Each row has a name. Each question is about the rows just above it. Places in a row count from 0.

fifi: | -.20 |  .15 |  .39 |  .33 |  .37 | -.38 |
sifi: | -.64 |  .87 |  .10 |  .25 | -.55 | -.04 |
Genu: | -.09 | -.35 | -.20 |  .03 |  .11 | -.55 |
nur: | -.45 |  .68 |  .35 |  .33 | -.11 | -.08 |
key -> tag
| -.45 | -> Z718
| .33 | -> Z565
| -.64 | -> Z345
The tag of nur, keyed by place 0: | Z718
Where do | -.64 |  .87 |  .10 |  .25 | -.55 | -.04 | appear? | sifi
| -.45 |  .68 |  .35 |  .33 | -.11 | -.08 | is in which row? | nur
Whose row is | -.09 | -.35 | -.20 |  .03 |  .11 | -.55 |? | Genu
Whose row is | -.20 |  .15 |  .39 |  .33 |  .37 | -.38 |? | fifi

riv: |  .05 |  .23 |  .14 | -.15 |  .52 |  .10 |  .47 |
tido: |  .36 |  .20 |  .28 |  .57 | -.10 |  .32 | -.06 |
lomel: |  .17 |  .34 |  .18 |  .44 | -.15 |  .25 | -.24 |
sifot: |  .05 |  .23 |  .14 | -.16 |  .51 |  .10 |  .47 |
Rubi: |  .41 |  .21 |  .32 |  .61 | -.06 |  .36 |  .00 |
kov: |  .41 |  .21 |  .32 |  .61 | -.05 |  .36 |  .00 |
Fumod: | .30 | .13 | .29 | .03 | .62 | .22 | .70 |
Table of tags by key:
| .30 | -> Z102
| .14 | -> Z241
| .29 | -> Z492
| .15 | -> Z995
| .28 | -> Z902
Look up the entry of Fumod at place 2 in the table: | Z492
Whose row is |  .05 |  .23 |  .14 | -.15 |  .52 |  .10 |  .47 |? | riv
Whose row is |  .41 |  .21 |  .32 |  .61 | -.05 |  .36 |  .00 |? | kov
Whose row is |  .05 |  .23 |  .14 | -.16 |  .51 |  .10 |  .47 |? | sifot

Muzi: | -.45 |  .80 | -.50 | -.75 |  .77 | -.49 | -.75 |  .79 |  .79 |  .54 |
bezev: | -.86 | -.63 | -.83 |  .75 | -.77 | -.83 |  .75 | -.66 | -.64 |  .82 |
mifes: |  .85 |  .61 |  .83 | -.74 |  .74 |  .82 | -.75 |  .63 |  .60 | -.79 |
key -> tag
| -.83 | -> Z694
| .79 | -> Z254
| -.50 | -> Z155
| .83 | -> Z601
Look up the entry of Muzi at place 2 in the table: | Z155
| -.86 | -.63 | -.83 |  .75 | -.77 | -.83 |  .75 | -.66 | -.64 |  .82 | is in which row? | bezev

Noven: |  .07 | -.21 | -.05 |  .12 | -.13 |  .02 |  .01 |  .05 | -.20 | -.27 |  .14 | -.33 |  .03 | -.05 |  .05 | -.19 | -.30 |  .10 | -.22 |  .18 |  .17 |  .07 | -.05 | -.10 | -.19 |  .24 |  .35 | -.06 |  .25 | -.09 |  .02 | -.32 | -.23 |  .00 | -.09 | -.12 |  .08 |  .06 |  .03 |  .17 |  .10 |
lezas: |  .07 | -.21 | -.05 |  .12 | -.13 |  .02 |  .01 |  .05 | -.20 | -.27 |  .14 | -.33 |  .03 | -.05 |  .05 | -.19 |  .01 |  .10 | -.22 |  .18 |  .17 |  .07 | -.05 | -.10 | -.19 |  .24 | -.12 | -.06 |  .25 | -.09 |  .02 | -.32 | -.23 |  .00 | -.09 | -.12 |  .08 |  .06 |  .03 |  .17 |  .10 |
Gari: | -.17 |  .00 | -.11 | -.09 | -.10 |  .44 |  .16 | -.01 |  .10 |  .01 |  .28 | -.22 | -.02 |  .03 | -.06 |  .13 |  .17 |  .02 | -.21 |  .05 |  .06 | -.16 | -.17 | -.21 | -.07 |  .01 |  .44 | -.02 | -.19 | -.17 | -.21 | -.11 |  .25 |  .07 |  .05 |  .10 |  .01 | -.31 | -.20 | -.02 | -.08 |
Table of tags by key:
| -.16 | -> Z883
| .08 | -> Z679
| .03 | -> Z196
| .07 | -> Z926
| -.17 | -> Z699
| -.23 | -> Z410
| .04 | -> Z753
| .06 | -> Z523
Join Noven by its entry at place 0: | Z926
Whose row is | -.17 |  .00 | -.11 | -.09 | -.10 |  .44 |  .16 | -.01 |  .10 |  .01 |  .28 | -.22 | -.02 |  .03 | -.06 |  .13 |  .17 |  .02 | -.21 |  .05 |  .06 | -.16 | -.17 | -.21 | -.07 |  .01 |  .44 | -.02 | -.19 | -.17 | -.21 | -.11 |  .25 |  .07 |  .05 |  .10 |  .01 | -.31 | -.20 | -.02 | -.08 |? | Gari
Where do |  .07 | -.21 | -.05 |  .12 | -.13 |  .02 |  .01 |  .05 | -.20 | -.27 |  .14 | -.33 |  .03 | -.05 |  .05 | -.19 |  .01 |  .10 | -.22 |  .18 |  .17 |  .07 | -.05 | -.10 | -.19 |  .24 | -.12 | -.06 |  .25 | -.09 |  .02 | -.32 | -.23 |  .00 | -.09 | -.12 |  .08 |  .06 |  .03 |  .17 |  .10 | appear? | lezas
Whose row is |  .07 | -.21 | -.05 |  .12 | -.13 |  .02 |  .01 |  .05 | -.20 | -.27 |  .14 | -.33 |  .03 | -.05 |  .05 | -.19 | -.30 |  .10 | -.22 |  .18 |  .17 |  .07 | -.05 | -.10 | -.19 |  .24 |  .35 | -.06 |  .25 | -.09 |  .02 | -.32 | -.23 |  .00 | -.09 | -.12 |  .08 |  .06 |  .03 |  .17 |  .10 |? | Noven

fodo: |  .16 | -.09 | -.44 |  .01 |  .13 | -.73 |  .03 | -.01 | -.47 |  .71 | -.76 |  .24 | -.13 |  .45 |  .60 | -.18 | -.25 | -.26 | -.37 | -.37 | -.01 |  .73 | -.47 | -.73 | -.69 |  .56 |  .68 |  .34 | -.60 |  .06 | -.77 |  .80 | -.57 | -.66 |  .47 | -.72 |  .63 | -.69 |  .78 | -.46 |  .26 |  .36 |  .12 | -.53 |  .11 | -.73 | -.67 | -.65 |  .56 | -.61 | -.33 | -.49 |  .16 | -.20 | -.81 |  .00 | -.76 | -.68 |  .28 |  .69 | -.41 |
Tas: |  .37 |  .29 | -.74 | -.58 |  .12 |  .25 |  .25 | -.70 |  .22 |  .59 |  .11 |  .39 | -.22 | -.18 |  .17 | -.73 |  .79 | -.30 |  .00 |  .31 | -.29 | -.43 |  .02 |  .57 | -.47 | -.61 | -.57 | -.08 |  .15 | -.12 |  .02 |  .59 |  .70 | -.12 | -.60 |  .06 |  .50 | -.57 |  .64 | -.62 |  .55 | -.60 | -.50 | -.07 | -.08 |  .33 |  .59 |  .48 |  .68 |  .15 |  .03 |  .26 |  .45 | -.45 |  .57 |  .25 |  .16 | -.70 | -.09 |  .25 |  .70 |
bubet: |  .44 |  .48 | -.39 | -.55 | -.33 | -.51 |  .22 |  .23 |  .52 | -.77 | -.70 |  .54 | -.65 | -.09 |  .55 | -.16 |  .30 | -.60 | -.75 | -.54 |  .77 | -.80 | -.32 |  .32 | -.34 |  .50 |  .23 | -.24 | -.70 |  .34 | -.69 | -.75 | -.22 | -.01 |  .15 | -.79 |  .68 |  .20 |  .20 | -.68 | -.28 |  .78 |  .14 | -.66 |  .32 | -.49 | -.59 | -.31 |  .80 |  .77 | -.46 | -.01 | -.53 |  .49 | -.73 | -.56 | -.44 | -.34 |  .78 | -.64 | -.33 |
vus: |  .62 | -.76 | -.32 | -.75 | -.43 | -.60 | -.04 |  .81 | -.66 | -.26 |  .44 |  .40 |  .08 | -.76 | -.09 |  .80 | -.13 |  .67 | -.03 |  .51 |  .51 | -.18 | -.63 |  .45 | -.18 | -.02 | -.13 | -.16 | -.51 | -.55 | -.76 |  .66 | -.58 |  .22 | -.39 | -.01 |  .38 |  .40 | -.23 |  .04 | -.21 | -.20 |  .01 | -.70 |  .72 |  .04 |  .75 |  .81 | -.60 |  .27 | -.29 |  .34 |  .61 | -.01 |  .29 | -.47 | -.78 | -.39 | -.78 |  .63 |  .81 |
Paman: |  .64 | -.70 | -.61 | -.13 | -.71 | -.59 | -.68 | -.78 |  .70 |  .76 |  .14 |  .58 |  .03 | -.65 | -.56 | -.42 | -.50 | -.58 |  .21 | -.42 |  .79 | -.72 |  .44 |  .41 |  .70 | -.61 |  .36 |  .79 |  .12 | -.10 |  .11 |  .25 | -.59 | -.79 |  .74 | -.41 |  .76 |  .34 |  .72 | -.05 |  .59 | -.78 | -.54 | -.29 |  .76 |  .33 |  .79 |  .20 |  .13 |  .35 | -.22 |  .60 | -.19 | -.23 | -.03 |  .62 | -.80 | -.71 |  .04 | -.23 |  .25 |
Zoze: | -.56 |  .03 | -.14 |  .75 | -.64 | -.44 |  .38 | -.31 | -.72 |  .04 | -.35 | -.81 |  .21 | -.70 | -.74 | -.34 | -.48 |  .37 |  .10 | -.31 | -.20 |  .48 |  .78 |  .76 | -.70 |  .11 | -.16 |  .41 |  .69 | -.50 | -.31 | -.60 |  .25 | -.25 |  .64 | -.20 |  .22 | -.04 |  .04 | -.23 | -.10 | -.20 | -.68 | -.29 |  .20 | -.75 | -.15 |  .79 |  .19 | -.41 | -.51 |  .18 | -.39 | -.41 | -.33 |  .25 | -.47 |  .54 |  .71 | -.74 | -.53 |
Kib: | -.60 | -.49 |  .52 | -.34 | -.33 |  .77 | -.60 |  .51 | -.65 |  .05 | -.31 | -.05 |  .60 | -.21 | -.02 | -.21 |  .61 |  .20 | -.38 |  .56 | -.32 | -.26 | -.49 |  .71 |  .17 | -.26 |  .37 | -.77 |  .42 | -.25 |  .73 |  .05 | -.72 |  .69 | -.31 |  .54 | -.50 | -.77 |  .08 |  .18 |  .80 |  .33 | -.20 | -.18 | -.26 |  .58 |  .43 |  .48 | -.17 | -.45 | -.39 |  .38 |  .78 |  .01 | -.43 | -.40 |  .61 |  .55 | -.24 | -.62 | -.55 |
poris: | -.59 | -.45 |  .54 | -.11 | -.22 | -.60 |  .77 |  .55 |  .33 |  .38 |  .06 | -.68 | -.42 | -.67 | -.22 |  .10 |  .19 | -.24 | -.07 | -.36 | -.55 |  .07 |  .25 |  .19 |  .05 |  .42 |  .57 |  .42 | -.27 | -.05 | -.50 | -.77 | -.79 |  .21 | -.12 | -.31 |  .60 |  .52 |  .03 |  .17 |  .73 |  .03 |  .23 |  .04 |  .80 | -.34 | -.32 | -.40 |  .41 | -.01 |  .77 | -.80 | -.02 |  .58 |  .39 |  .47 | -.70 |  .47 |  .20 |  .19 | -.09 |
katog: |  .36 |  .54 |  .43 |  .60 |  .64 | -.47 | -.07 | -.34 | -.66 |  .44 |  .59 |  .33 | -.25 |  .20 |  .41 | -.04 | -.16 | -.73 |  .38 | -.75 |  .33 | -.35 | -.71 |  .78 |  .57 | -.65 |  .71 |  .47 |  .47 |  .46 |  .03 | -.33 |  .74 | -.03 |  .31 |  .15 | -.81 | -.24 | -.67 | -.35 | -.54 | -.81 | -.27 | -.37 |  .53 | -.18 |  .21 | -.59 |  .28 | -.62 |  .14 |  .11 |  .50 | -.11 |  .20 | -.23 | -.19 | -.44 |  .03 |  .02 |  .78 |
tags:
| -.33 | -> Z61
| .24 | -> Z246
| -.71 | -> Z472
| .66 | -> Z13
| -.22 | -> Z527
| .25 | -> Z416
| -.60 | -> Z992
| .05 | -> Z142
| -.34 | -> Z49
Join Paman by its entry at place 31: | Z416
The row with |  .62 | -.76 | -.32 | -.75 | -.43 | -.60 | -.04 |  .81 | -.66 | -.26 |  .44 |  .40 |  .08 | -.76 | -.09 |  .80 | -.13 |  .67 | -.03 |  .51 |  .51 | -.18 | -.63 |  .45 | -.18 | -.02 | -.13 | -.16 | -.51 | -.55 | -.76 |  .66 | -.58 |  .22 | -.39 | -.01 |  .38 |  .40 | -.23 |  .04 | -.21 | -.20 |  .01 | -.70 |  .72 |  .04 |  .75 |  .81 | -.60 |  .27 | -.29 |  .34 |  .61 | -.01 |  .29 | -.47 | -.78 | -.39 | -.78 |  .63 |  .81 | is | vus
Whose row is | -.60 | -.49 |  .52 | -.34 | -.33 |  .77 | -.60 |  .51 | -.65 |  .05 | -.31 | -.05 |  .60 | -.21 | -.02 | -.21 |  .61 |  .20 | -.38 |  .56 | -.32 | -.26 | -.49 |  .71 |  .17 | -.26 |  .37 | -.77 |  .42 | -.25 |  .73 |  .05 | -.72 |  .69 | -.31 |  .54 | -.50 | -.77 |  .08 |  .18 |  .80 |  .33 | -.20 | -.18 | -.26 |  .58 |  .43 |  .48 | -.17 | -.45 | -.39 |  .38 |  .78 |  .01 | -.43 | -.40 |  .61 |  .55 | -.24 | -.62 | -.55 |? | Kib

